(in the rows, 128 means zero)
Each path below is one point turned by a fixed rotation once a step. After each direction that follows a path, write how fast that rotation turns it, in degrees each step (0 if it stays still).
Each turn is a multiple of 5 degrees from 10 to 175, or 0.
Each row of a path follows its step; steps can be skipped.

step 1: [124 126 136 119 121 126 133 126 135 129 132 137 125 112 132 131 132 128
 122 127 125 124 125 135 132 126 119 117 136 133 131 124 136 136 131 118
 140 123 122 140 126 127 124 123 132 141 137 128 120]
step 2: [134 127 131 123 115 122 141 125 122 124 133 124 130 132 139 138 124 124
 132 130 121 123 131 132 126 128 132 125 124 135 122 124 138 128 123 121
 125 139 133 134 122 115 115 127 121 119 131 121 136]
step 4: [131 131 138 124 120 138 121 131 134 134 138 126 131 130 113 137 116 125
 129 133 136 129 137 134 126 130 130 114 119 136 127 130 134 132 121 119
 138 127 122 134 132 124 139 129 129 133 122 126 130]
step 5: [126 125 145 131 133 127 142 133 134 122 131 130 130 135 131 139 119 131
 122 130 132 124 134 126 127 145 131 133 136 133 138 128 127 130 134 123
 115 132 134 129 122 126 137 127 119 130 125 124 134]
step 10: [133 134 125 124 127 130 137 121 131 131 131 126 125 118 114 135 117 135
 123 118 120 133 130 130 123 120 129 127 132 136 129 137 118 138 134 120
 130 139 136 122 128 124 115 129 117 128 129 130 132]
step 13: [123 134 136 135 131 126 133 139 131 133 128 135 123 125 124 134 130 138
 122 120 120 124 138 112 139 127 130 133 122 125 122 129 125 138 127 122
 129 139 132 130 129 120 131 123 135 133 127 138 141]
step 16: [131 120 119 133 138 132 131 129 119 128 129 126 123 129 120 137 124 141
 128 128 128 130 124 126 133 133 124 138 118 134 127 123 119 146 132 133
 133 128 116 128 123 126 134 124 137 119 115 128 127]
step 18: [130 122 126 122 125 136 125 122 130 129 114 125 119 123 136 127 135 131
 134 121 121 119 138 128 127 127 129 136 136 137 123 133 109 130 124 124
 142 125 124 127 118 133 120 127 125 131 126 127 139]
step 21: [140 124 125 144 119 132 127 135 129 125 123 133 126 127 124 128 123 122
 122 124 129 127 133 120 132 137 139 123 133 124 122 128 124 126 130 128
 134 135 115 131 112 124 116 121 134 141 122 126 128]
Directions:
[127 129 128 127 129 127 129 127 127 129 126 129 130 129 130 126 124 127
 130 129 125 127 126 127 127 129 129 125 127 126 133 126 128 124 126 125
 130 125 128 130 129 127 127 123 129 127 129 126 126] : 10
[129 127 126 131 128 126 130 130 125 124 130 129 130 131 126 126 126 130
 129 125 130 127 128 131 126 125 128 130 125 128 127 127 130 126 126 128
 132 127 128 127 127 130 129 129 129 128 129 129 128] : 85
[127 130 128 127 126 131 129 130 130 129 130 128 127 128 128 128 129 131
 130 128 126 126 129 127 128 127 128 129 130 130 132 132 127 126 127 127
 129 129 131 127 125 132 133 126 127 130 130 129 128] : 80
[127 128 126 126 125 128 124 130 127 126 130 131 127 129 128 130 126 125
 131 130 127 128 124 128 128 129 131 127 124 132 125 129 128 128 128 130
 127 129 127 129 128 127 129 127 128 130 128 126 125] : 145
[125 129 127 126 126 127 125 127 129 128 127 129 131 126 129 127 126 126
 129 124 127 129 128 129 127 126 129 132 129 128 128 129 126 128 126 128
 126 127 128 129 123 126 126 130 126 123 132 129 129] : 90

step 2: [126 133 133 121 112 130 133 148 130 133 133 139 122 137 133 125 122 124
 124 125 121 125 120 128 124 123 136 135 124 126 137 130 140 125 117 132
 143 129 136 124 119 123 135 123 128 127 123 139 135]
step 4: [125 120 125 128 120 123 132 118 136 119 135 131 144 124 134 129 114 137
 133 136 114 121 128 133 131 124 126 131 133 149 124 126 125 125 126 129
 126 138 138 128 124 118 133 122 126 120 124 130 137]
step 14: [125 117 128 135 125 130 128 138 136 118 135 133 129 140 136 130 130 131
 127 138 118 135 115 136 117 118 137 127 125 126 128 135 144 115 138 129
 129 130 128 132 125 139 127 124 138 117 132 130 132]
step 18: [134 129 126 127 108 123 131 137 134 138 136 132 123 137 131 123 119 116
 135 126 126 125 115 132 108 119 137 129 118 130 132 128 130 125 129 136
 130 131 120 127 124 142 122 122 129 122 126 128 137]
step 19: [122 135 125 126 123 130 128 123 125 122 119 126 134 138 124 126 123 121
 129 123 126 127 126 127 120 122 131 116 122 126 140 130 156 126 133 125
 142 124 119 120 124 112 126 122 127 119 129 132 135]
step 20: [127 138 124 121 119 141 135 120 128 128 134 128 130 129 120 116 123 122
 142 136 117 120 131 127 140 123 130 132 131 146 119 126 139 135 125 127
 123 133 136 121 123 120 126 125 130 118 125 133 136]
step 22: [129 123 129 138 118 118 133 130 141 124 137 136 136 147 125 127 135 128
 126 134 126 128 125 130 117 125 126 142 115 130 124 129 142 129 131 129
 139 129 129 131 126 135 129 116 132 115 134 134 133]
step 24: [129 130 130 136 122 143 131 130 128 118 125 130 135 134 127 131 126 125
 130 140 126 116 134 131 138 116 138 128 124 142 136 134 140 122 122 130
 125 145 135 124 139 118 135 135 119 124 129 128 130]
step 27: [125 133 120 119 120 131 125 128 133 124 129 137 137 136 136 132 117 123
 132 132 128 126 123 133 119 118 138 116 127 127 128 130 148 115 138 138
 131 129 117 119 121 124 127 130 131 119 131 118 138]
Directions:
[129 131 129 129 124 127 125 128 127 126 124 127 129 132 129 130 131 132
 126 127 129 125 129 130 130 129 130 125 126 127 129 127 130 127 128 129
 128 126 126 127 131 130 127 131 128 128 131 128 128] : 135
[129 132 128 128 127 129 124 125 126 132 127 126 128 129 126 126 127 126
 129 126 129 127 129 129 125 126 126 126 131 130 127 127 131 129 127 126
 128 128 126 133 125 130 126 128 127 129 128 128 129] : 35
[129 129 126 127 129 128 127 124 126 127 129 129 128 126 126 127 127 130
 127 125 127 129 130 125 129 127 130 130 126 133 129 126 128 124 129 126
 127 129 131 128 128 127 125 132 125 128 130 126 127] : 90
[128 127 127 128 130 124 128 125 130 127 133 129 130 130 130 126 129 129
 126 126 130 128 128 129 126 127 130 125 126 129 127 127 125 129 127 128
 129 127 129 130 131 130 126 124 129 129 128 126 131] : 85
[132 127 128 126 127 129 126 130 127 130 129 125 130 127 130 126 125 129
 127 126 127 125 125 129 128 129 131 129 128 127 128 127 126 129 124 125
 129 129 128 125 128 130 128 129 124 130 126 130 127] : 135
[124 126 128 127 127 130 129 130 127 127 129 122 125 125 130 127 129 130
 129 126 127 130 127 129 127 125 129 126 128 126 126 128 129 126 130 129
 127 126 128 128 127 129 124 129 129 130 130 128 128] : 160
[126 128 127 127 127 128 127 130 129 127 128 130 132 128 127 128 133 128
 128 129 126 126 129 129 127 126 130 130 128 126 128 129 129 130 127 127
 127 127 133 132 125 127 130 128 126 132 130 130 126] : 35

step 0: [125 118 129 140 145 125 120 127 135 138 129 122 124 116 129 127 137 129
 123 128 127 128 130 122 129 129 141 127 128 123 129 128 128 134 124 122
 127 125 130 129 138 132 118 140 131 138 117 129 135]
step 2: [134 133 131 135 130 123 126 129 130 132 125 122 133 125 128 129 130 114
 136 124 122 122 127 111 124 124 138 122 124 133 126 132 129 125 118 131
 121 137 112 135 132 130 133 139 132 135 125 140 130]
step 3: [117 129 126 118 124 141 124 123 121 115 127 124 126 120 127 126 133 132
 133 136 143 133 132 123 125 120 121 127 130 128 134 127 131 137 129 130
 140 123 123 124 124 128 126 111 124 134 123 125 124]
step 8: [129 128 134 126 128 128 120 124 123 135 130 123 133 132 121 116 114 127
 127 117 134 125 126 129 111 134 132 134 135 141 125 119 139 121 122 127
 133 133 134 135 126 128 125 131 125 124 134 132 134]
step 14: [116 140 122 127 136 123 123 124 114 123 128 132 135 139 141 127 121 125
 124 122 124 125 123 114 130 126 131 129 137 139 132 134 124 128 122 125
 116 132 131 124 126 131 125 120 128 127 129 128 118]
step 17: [122 123 123 119 114 127 130 127 137 129 128 118 129 123 124 133 120 128
 120 114 126 134 132 132 134 138 124 140 131 129 125 123 136 119 132 138
 127 124 141 130 135 127 131 131 126 118 130 121 129]
step 21: [125 126 125 117 132 134 127 142 123 139 122 131 130 126 113 138 131 119
 123 120 125 132 138 127 128 129 134 123 127 129 139 134 130 127 125 142
 127 127 126 129 128 136 129 129 140 125 117 122 133]
step 23: [123 133 116 137 134 121 124 131 136 121 124 136 124 123 125 139 129 131
 128 119 124 126 139 121 138 124 133 129 128 130 135 133 126 124 116 130
 121 127 128 115 131 122 127 135 139 124 127 116 125]
step 25: [133 128 126 146 127 129 120 125 118 128 127 111 130 134 128 141 132 122
 126 130 129 123 136 129 131 126 128 125 129 116 139 139 129 126 120 134
 122 128 121 129 129 123 131 128 131 124 130 118 137]
Directions:
[129 128 128 126 126 128 127 131 128 128 131 125 127 127 124 131 124 128
 127 132 128 127 126 127 128 127 127 125 129 127 129 129 129 128 127 130
 128 129 122 129 128 130 133 128 128 129 131 129 128] : 80
[130 127 128 129 127 124 130 127 129 129 127 126 132 126 129 126 130 131
 130 127 126 132 126 127 127 126 129 126 128 126 124 128 125 128 129 128
 128 129 127 132 128 128 129 130 126 129 130 126 129] : 160
[124 127 130 131 127 128 127 127 126 128 128 123 126 125 129 127 128 129
 125 125 131 128 126 125 128 129 127 130 128 127 129 131 128 128 125 126
 126 129 131 129 127 128 128 125 126 130 129 128 128] : 130
[128 128 128 129 129 131 125 130 127 128 132 128 131 130 128 123 127 130
 128 130 127 125 126 126 129 128 126 129 128 130 125 129 127 129 129 124
 127 130 127 129 129 129 128 130 129 126 124 128 129] : 175
[129 131 127 129 127 127 133 129 128 127 126 127 129 130 129 128 127 125
 125 128 129 128 128 127 132 128 127 128 129 127 127 131 130 127 131 131
 124 128 127 131 128 127 128 126 128 129 124 131 129] : 90
[133 132 128 129 128 128 127 128 126 128 128 128 126 128 127 127 130 126
 130 126 132 126 127 132 131 131 129 128 126 128 127 128 129 131 126 125
 128 128 127 131 129 126 130 129 125 126 130 126 127] : 155
[131 126 131 130 131 129 127 127 129 128 129 127 126 127 126 128 130 126
 131 131 131 128 129 123 127 127 127 128 125 129 125 128 131 128 131 129
 127 128 126 128 128 126 124 127 127 131 129 128 127] : 10

step 2: [126 126 136 137 115 127 129 122 127 133 138 129 134 113 127 133 122 138
 127 122 120 136 129 129 134 129 122 132 123 122 134 125 127 126 126 135
 117 131 129 129 137 117 128 123 125 113 132 131 123]
step 6: [131 141 140 136 125 127 119 122 137 128 132 128 129 116 129 144 133 122
 114 123 123 128 133 132 125 125 119 125 126 119 119 126 129 124 132 127
 120 123 128 123 134 131 129 129 123 122 126 121 124]
step 9: [128 129 128 134 123 124 127 125 135 130 135 123 126 127 121 133 129 134
 133 117 119 125 120 126 124 128 121 112 122 128 126 134 132 132 126 143
 135 123 133 132 140 125 139 129 120 132 128 119 138]
step 10: [123 129 124 126 136 130 126 126 129 123 135 132 125 121 130 137 133 129
 115 114 133 125 125 138 120 138 117 128 121 136 129 131 129 133 130 129
 114 127 128 127 144 130 137 131 119 130 128 128 127]
step 14: [127 132 120 139 130 123 125 128 133 136 130 131 129 121 125 130 129 130
 125 123 118 130 121 132 119 124 136 124 124 134 130 130 130 137 129 143
 120 137 136 122 145 117 132 136 128 134 135 122 131]
step 15: [130 128 123 123 126 126 120 118 131 123 130 127 135 126 120 126 133 126
 117 117 129 135 130 132 116 138 121 118 124 137 129 124 127 132 113 134
 113 129 123 130 137 128 123 128 136 127 130 130 128]
step 25: [125 127 122 129 121 124 126 124 134 128 146 112 132 132 123 132 125 137
 139 127 125 135 132 130 126 133 122 123 135 126 132 140 133 133 120 131
 124 133 125 136 135 133 129 129 123 118 135 126 136]
step 26: [126 124 127 134 137 128 121 118 134 126 145 130 124 127 135 124 125 129
 127 124 129 123 128 134 127 134 130 135 130 141 133 150 118 133 126 130
 127 128 129 122 133 135 130 136 124 134 132 127 132]
step 28: [130 130 132 131 127 133 132 120 119 128 136 129 127 123 128 131 125 131
 127 117 125 126 119 136 141 131 141 132 129 131 134 131 124 138 112 131
 116 132 120 125 128 139 134 133 125 124 142 128 126]
Directions:
[129 126 131 128 127 129 131 130 131 128 125 128 126 124 128 131 128 131
 127 128 127 126 127 129 129 125 126 129 125 128 126 130 127 126 126 127
 129 124 125 129 130 124 129 128 128 126 126 129 126] : 10
[128 128 125 123 129 129 129 130 131 125 125 131 130 126 130 129 128 125
 125 129 129 128 130 127 129 133 127 127 129 126 129 130 126 125 128 129
 127 128 128 129 129 130 127 131 128 131 131 129 127] : 155
[128 131 126 131 123 127 130 130 126 129 127 127 128 127 128 129 129 127
 131 131 130 129 131 127 127 127 128 124 125 129 125 129 128 128 131 131
 128 128 127 129 129 129 129 132 129 129 130 128 127] : 140
[131 129 130 129 130 131 128 128 127 130 127 131 130 128 129 128 129 124
 129 127 129 124 129 128 130 125 127 128 129 127 129 126 130 129 129 128
 124 127 123 129 126 132 130 129 126 128 127 126 126] : 65
